In the rows, zero is written as 128.
The rows below fall into families. The same turns and mirrors carry the whole set onto itself and the rows of a family onto each other. For each named row, which other rows are in its family? Write them in the order they are listed.
These 32 rows form 4 families of 8 rows each.
goto: [ 94 118  85 144 115  99 124 130 121 116 138  99]
kon: [132 150 113 147 130 105 116 108 154  92 157 125]
Zazik: [101 119  94 137 104 116 119 143 151 119 114 104]
Bov: [118 143  95 149 130 108 117 123 152  84 144 119]
Sivar: [144 107  92 129 121 120 145 126 145 149 127 132]
gek: [134 111  78 126 134 120 134 108 146 137 116 116]
sus: [110 146 126 146 101 104 109 133 156 101 147 112]
vagot: [140 125 127 124 104 111 123 106 151 159 133 114]
fim: [130 130 123 136 115  92 125  94 123 146 162 111]
Dekir: [113 111  94 128 105 119 126 132 148 143 109 105]
lazo: [106 140 116 150 113  89 117 116 126 107 166 108]
lovi: [112 128  78 144 131 114 122 128 149  93 127 114]
tar: [126 149 140 141 102 103 110 117 156 118 154 117]
zefo: [119 115  71 134 133 120 129 122 146 114 115 112]
mune: [156 118 111 130 120 114 143 115 147 150 142 138]
Vemes: [149 120  96 124 134 116 132  93 148 146 128 121]
fabet: [ 95 130 100 150 113  94 120 127 123 103 153 103]
kiziz: [118 108  93 130 117 102 133 109 118 155 134 103]
beze: [157 132 125 137 119 109 137 114 150 136 157 141]
biru: [129 113 109 121 105 116 126 117 149 160 117 108]
gup: [103 108  84 136 116 102 131 121 119 137 130  99]
Loni: [129 118 109 130 117  99 131  97 120 157 147 108]
Sune: [148 147 120 138 130 104 120  93 153 115 157 127]
Vome: [119 131  97 152 118 111 132 150 151  92 144 131]
vesuf: [146 142 126 146 117 105 131 123 153 113 165 141]
kuraz: [130 141 115 152 116 107 128 138 153  95 159 137]
medo: [120 140 126 144 115  90 119 102 125 124 170 111]
sefom: [119 116  82 144 118 117 137 152 147 108 128 128]
Teke: [155 134 114 129 132 110 126  87 149 136 146 125]
Relod: [128 106  80 135 120 121 143 143 146 130 122 128]
zavon: [138 140 140 132 103 106 116 106 154 141 149 118]
bubi: [100 134 106 145 102 110 113 143 154 102 131 107]

Which other rows belong to the same family as sus? Zazik, vagot, Dekir, tar, biru, zavon, bubi
Which other rows belong to the same family as gek? kon, Bov, lovi, zefo, Vemes, Sune, Teke
Which other rows belong to the same family as Vome? Sivar, mune, beze, vesuf, kuraz, sefom, Relod

The rows below fall into families. The same turns and mirrors carry the whole set onto itself and the rows of a family onto each other. For each named row, which other rows are in its family? Write them in the order they are listed.
These 32 rows form 4 families of 8 rows each.
tuvog: [148  83 143 161 122 125 113 115  97 137]
Zarot: [177  94 111 122 111 123 126 103 103 149]
ruza: [155 115 114 120 118  81 136 105 123 119]
Tukab: [172  81 123 118 113 122 137  85 109 136]
Luze: [153 106 122 130 124  87 137 102 145 122]
norur: [159 110 122 128 126  79 141 103 124 117]
mumo: [135  99 139 132 115 139 109 102  91 149]
kemu: [162 112 121 126 123 121 119 109 133 166]
Finu: [131 114 127  97 112 121 114  89 130 128]
dup: [131 100 146 113  94 123 115 101  93 142]
dar: [174 112 120 120 125 107 113 106 115 162]
rir: [162 101 122 169 135 107 134 104 108 133]
vok: [118 120 123 140 126 110 111 126 130 135]
tifo: [126 104 137 136 112 148 122  99 106 152]
vebu: [144 121 120 135 118  99  90 110 108 152]
rus: [133 113 133  92 109 105 110  97 116 126]
Busa: [162  91 132 125 112 125 149  76 122 139]
sisul: [133 109 139  92 105 114 115 102 112 132]
vinut: [118  99 135 141 111 115 140  90 120 106]
fefab: [164  88 131 116 109 120 146  79 102 132]
tir: [160  96 130 167 132 115 139 108 102 140]
pef: [133  98 141 134 119 119 143  98 103 100]
bag: [154 129 120 103 111  92 132  94 112 121]
dopo: [128 121 131 144 132  99 104 128 113 134]
Segir: [123  97 142 138 116 112 137 101 101 104]
Vuzik: [149  98 130 168 124 114 145 110 122 144]
geko: [125 130 139 143 127 100 110 123 112 131]
tuni: [138  95 149 141 120 140 111 100  96 148]
tol: [126 119 154 141 124  97 116 106 109 111]
Nas: [164 113 120 128 120 102 106 110 118 169]
ris: [158  94 146 125 115 121 154  99 100 109]
razim: [170 111 119 151 141  99 128 108 115 117]

Which other rows belong to the same family as mumo? norur, dar, rus, fefab, tir, dopo, Segir
Which other rows belong to the same family as geko? ruza, Tukab, rir, sisul, pef, tuni, Nas

The rows below fall into families. The same turns and mirrors carry the whole set onto itself and the rows of a family onto each other. For each named row, which other rows are in its family? Write them in the order they are listed.
These 32 rows form 4 families of 8 rows each.
Bita: [101 133  92 152 122 129 113 123 102 132 149 127 161 140 128 129 122 144]
guto: [ 85 106 159 144 131 137 147 120 137 131 100 136 133 127 131 131  90 133]
sika: [ 92 116 157 143 130 122 147 132 136 116  95 135 143 130 110 134  83 145]
Berot: [102 111 160 129 119 120 142 125 145 112 107 123 134 137 101 126  90 121]
gok: [112 119  90 145 114 122 111 140 128 121 134 101 143 153 113 132 133 126]
fuduz: [ 96 133  93 141 128 124 123 117  93 124 122 128 158 152 137 152 121 144]
kom: [ 81 118 156 143 110 112 148 139 118 113 111 128 142 114 124 121  80 151]
ber: [ 88 130  92 153 110 119 129 121  96 114 137 113 146 150 145 141 127 132]
zeg: [ 92 113 160 125  99 109 146 137 125 107 124 119 133 125 116 114  89 126]
Rizef: [109 118  83 132 132 121 119 121  99 118 107 122 143 153 120 143 129 130]
num: [121 121  85 130 122 126 113 115 102 134 115 128 146 143 118 138 132 145]
dopif: [ 89 106 155 125 113 115 144 125 153 139 104 142 126 135 114 129 105 124]
Dige: [108 126  83 145 134 125 108 127 103 135 129 132 155 134 114 132 128 144]
madun: [ 96 130  97 148 125 119 108 133 107 129 130 123 175 133 131 140 127 153]
lekot: [ 97 103 164 118 116 127 142 124 133 134 110 135 121 128 116 136  98 118]
saz: [ 97 130  96 149 108 119 114 135 115 121 151 105 160 146 137 125 127 140]
fad: [ 90 113 153 130 105 120 157 141 121 117 124 134 128 111 118 123  77 132]
nizom: [ 94 108 151 138 131 138 155 127 142 120 106 137 136 124 110 127  80 126]
Rugep: [ 83 110 149 135 109 111 152 144 129 139 112 133 129 130 136 106  83 151]
gez: [111 121  90 142 133 121 106 136 121 128 115 120 155 141 109 146 134 145]
Fute: [ 95 102 157 118 105 120 147 143 117 129 119 126 112 124 127 120  85 133]
Mede: [ 94 109 155 124 110 125 152 127 136 118 120 131 131 119 109 124  88 113]
zase: [109 119  80 155 125 127 111 132 117 129 129 118 138 140 108 130 134 129]
Lol: [100 123  87 165 102 128 126 117 112 124 138 112 142 144 142 129 133 141]
lus: [ 89 112 146 142 123 130 159 142 125 122 109 136 132 117 120 125  72 145]
kiz: [ 84 104 151 144 120 127 154 140 120 128 108 125 123 122 140 115  80 145]
tev: [115 113  77 147 110 124 121 123 111 123 119 110 131 143 124 123 135 134]
zatub: [ 79 109 149 139 126 120 150 128 145 141  97 143 138 129 129 118  94 146]
fuve: [ 92 108 151 119  95 107 150 141 137 138 119 133 117 136 121 117  92 132]
Kib: [105 132  95 149 113 131 118 107 105 134 133 132 158 144 138 144 129 150]
fel: [101 117  83 143 114 117 125 125 103 110 122 106 134 153 130 133 136 118]
lafub: [103 126  87 162 111 128 114 128 115 127 151 114 144 146 121 126 128 131]

Which other rows belong to the same family as fad? Bita, Dige, nizom, Mede, zase, lus, lafub
Which other rows belong to the same family as fuduz? ber, Rizef, dopif, Rugep, zatub, fuve, fel

The rows below fall into families. The same turns and mirrors carry the whole set onto itself and the rows of a family onto each other. For each named row, which other rows are in its family? Write them in the order they are listed.
These 18 rows form 3 families of 6 rows each.
Dapom: [147 126 123 116 103 108 107 125 123 120 173 148]
miros: [153 120 124 117 138 124 117 140 121 168 160 167]
daro: [134 156 144 115 101 118 106 132 132 137 146  96]
mopu: [167 156 141  99 137 107 114 120 123 149 134 126]
fug: [138 155 140 117 101 122 106 120 129 132 150  96]
tezom: [129 160 148 110 105 122 100 136 137 143 148 100]
bubud: [152 114 129 118 141 123 112 150 119 168 166 160]
kesep: [157 135 142 121 140 137  96 133 131 177 141  99]
Kufa: [141 108 135 115 140 124 109 148 119 166 167 155]
Romil: [155 119 122 115 105 103 104 131 127 122 168 149]
mibo: [131 117 114 146 111 134 113 151 147 155 170 129]
Daf: [163 156 143  97 135 117 116 115 118 154 133 134]
vod: [159 113 120 119 114 102 104 132 127 123 163 146]
Sir: [131 119 119 135 110 128 114 156 154 151 175 131]
fur: [169 159 137 103 135 107 108 124 132 146 128 127]
dur: [152 135 138 121 134 137 107 136 135 182 138 100]
Puno: [126 120 119 133 109 122 118 158 155 147 164 135]
sof: [148 142 133 131 134 143 113 135 137 179 137 103]

Which other rows belong to the same family as vod? tezom, kesep, Kufa, fur, Puno
Which other rows belong to the same family as bubud? daro, mopu, Romil, Sir, dur

The rows below fall into families. The same turns and mirrors carry the whole set onto itself and the rows of a family onto each other. For each named row, which other rows are in its family? Write them in the order they are listed.
These 30 rows form 5 families of 6 rows each.
piz: [ 96 100 121 100 133 119 120 137 130 142 109 117 127 141 105 124 103 148]
fodid: [104 131 113 141 142 107 113 113 126 104 137 128 178 152 131 115 123 128]
Vos: [107 100 117 107 146 113 124 134 138 130 100 132 124 130 108 133  96 146]
zef: [ 96 144 137 136 122 141 101 125 109 111 140 115 159 112 110 126 143 138]
nuz: [114 113 102 111 133 123 152 125 121 140 100 108 131 101 131 131 111 124]
feru: [117 125 109 121 139 123 152 111 136 138  99 125 133  92 122 123 109 119]
Fitud: [111 112 127 133 135 138  99 122 134 110 145 116 175 140 137 136 144 124]
muf: [113  98 133 125 125 133 101 115 143 130 143 117 171 140 128 141 139 117]
riv: [ 97 149 127 137 132 143 109 118 123 109 135 117 167 129 133 102 143 135]
rase: [101 106 118 108 135 108 127 135 106 129 112 120 124 120  99 148 108 147]
zugep: [112 111 125 139 129 116 102 118 121 113 151 121 174 128 117 158 136 119]
Tisa: [101 107 119 126 166 142 141 142 160 134 132 112 129 105 110 134 109 129]
karem: [115 116 108 114 124 117 151 106 128 150 107 114 141 103 125 125 113 112]
zolep: [ 98 142 102 137 118 109 110 118 123 105 145 143 165 144 112 115 110 125]
Mabe: [118 107 129 139 139 134 101 113 153 116 141 128 175 125 129 143 132 114]
rilu: [ 99 132 113 140 140 100 125 104 137 120 140 129 174 152 115 104 112 121]
Kigip: [ 97 115 103  99 129 119 137 134 116 126 121 138 113 130 102 130 105 145]
maped: [102 136 120 145 149 109 110 113 143 107 133 140 171 146 113 108 108 132]
fudog: [100 109 100 124 162 129 153 145 143 137 131  97 132 108 120 134 104 125]
dul: [ 92 146 139 129 126 149 111 119 129 127 133 114 156 125 118  96 139 135]
viluv: [ 97 150 119 135 110 151 107 126 124 114 148 125 157 112 120 117 137 124]
lepak: [112 122  99 110 123 134 157 117 120 134 127 128 124  96 120 138 121 117]
Padon: [ 92 112 112 127 161 134 149 141 156 145 145 100 137 116 109 122 107 121]
zogaf: [ 98 104 107 105 147 119 133 147 125 132 106 112 123 129 114 128  99 147]
Fas: [110 123 107 124 136 112 157 116 112 135 121 114 136  88 111 145 116 117]
Pamu: [ 96 105  99 118 153 133 152 142 143 129 155 121 123 118 105 144 108 124]
Teka: [ 91 115 114 126 162 125 146 150 129 129 147 103 128 107  96 144 111 134]
valu: [ 96 148 117 149 139 101 119 116 115 104 148 127 172 135 104 120 117 130]
sadob: [107 112 112 133 119 133  95 131 139 112 163 128 168 136 120 147 127 115]
tenod: [106 145 137 133 126 149  99 114 133 115 118 130 158 115 122 106 136 136]

Which other rows belong to the same family as Fas? zef, rase, zugep, Teka, valu
Which other rows belong to the same family as muf? piz, karem, rilu, dul, Padon
Which other rows belong to the same family as Fitud? fodid, nuz, riv, fudog, zogaf

The rows below fall into families. The same turns and mirrors carry the whole set onto itself and the rows of a family onto each other. For each named row, which other rows are in its family? Write them in the order they are listed.
These 25 rows form 5 families of 5 rows each.
Suzo: [147 115 136 112 131 108 128 101 130 134 139 136 159 118 129 132 128 147
  99 121 120 131 123 142 121 141]
mit: [136 143 116 136 135 148 110 122 115 153 152 142 134 136 140 149 107 102
  99 120 137 152 118 123 115 123]
Gefa: [127 132 120 123 129 151 143 171 137 109 115 131 115 131 122 134 144 106
 157 142 119 136 142 132 135 132]
fuge: [104 144 110 139 128 141 119 152  97 107 129 152 125 135 140 127 126 100
 114 152 139 157 125 126 116 116]
Degir: [141 111 143 121 123 118 124 108 139 122 119  92 127 123 123 130 149 150
 133 128 145 117 131 131 142 127]
pafim: [155 116 130 118 133 108 109 108 109 149 141 118 133 118 122 136 126 127
 108 108 119 117 111 144 124 150]
nane: [112 167 111 152 129 151 112 153 124 129 118 145 114 140 125 140 134 105
 124 140 148 150 125 125 120 118]
duze: [146 103 125  96 138 134 118 102 131 129 128 125 132 118 137 128 129 132
 141 110 116 115 110 132 100 145]
duf: [117 121 139 126 133 125 111 123 128 114 120 121 132 126 120 113 141 166
 155 117 122 121 125 136 155 131]
kugod: [126 141 113 121 114 151 126 167 126 127 131 162 121 135 121 143 130  87
 128 131 128 128 123 112 106 122]
Mut: [123 144 113 161 126 133 123 151 114 120 105 140 112 137 128 133 122  83
 116 137 126 150 135 122 111 114]
Nutas: [132 130 115 139 128 133 128 126 122 130 158 148 142 108 128 135 101 124
  90 119 122 131 112 103 107 116]
supa: [ 98 142 110 152 135 143 134 149 128 120 141 149 126 136 129 129 114 104
 113 144 122 148 126 101 124 111]
rela: [134 106 148 117 126 112 133 118 124 129 111 103 124 135 113 119 140 133
 142 119 126 125 130 155 151 144]
govi: [132 117 136 119 118 102 130 120 133 125 108 120 143 125 115 116 155 158
 145 133 134 138 115 136 144 138]
Lanek: [137 137 107 137 134 128 117 130 106 137 132 145 126 119 134 145 104 100
  89 113 124 138 114 137  95 137]
migu: [145 115 134 124 127 123 113 110 122 126 144 130 145 102 122 125 117 163
 117 102 121 115 114 126 126 129]
dibid: [136 135 119 130 135 123 110 119 107 130 157 153 146 125 141 140 122 107
  83 138 122 136 126 123 106 123]
Zoz: [138 111 128 106 133 125 123  97 125 145 151 113 137 123 136 143 119 134
 101 109 144 127 113 132 119 132]
robot: [118 142 135 145 122 144 129 143 140 106  92 115 116 133 122 128 146 136
 145 140 149 139 143 140 141 123]
bozud: [116 131 129 144 116 130 127 150 112 108 100 128 128 136 127 113 144 127
 157 151 138 162 128 127 147 121]
farol: [143 113 124 112 141 129 126 130 139 116 118 105 118 120 126 126 160 132
 167 135 112 120 128 130 132 140]
Ret: [ 90 137 124 145 138 137 122 147 132 110 119 132 120 147 123 117 140 129
 153 144 121 141 133 119 155 121]
givu: [107 129 128 137 122 118 135 146 125 113  92 117 106 145 110 116 150 107
 146 140 138 136 133 135 136 121]
sulas: [152 118 127 115 119 147 111 122 122 141 138 156 138 129 137 139 111  98
 120 111 115 125 116 112  93 128]

Which other rows belong to the same family as duze? Gefa, kugod, farol, sulas
Which other rows belong to the same family as supa? duf, Nutas, migu, Ret
Which other rows belong to the same family as fuge? Suzo, govi, dibid, bozud
Which other rows belong to the same family as Degir? mit, nane, Zoz, robot

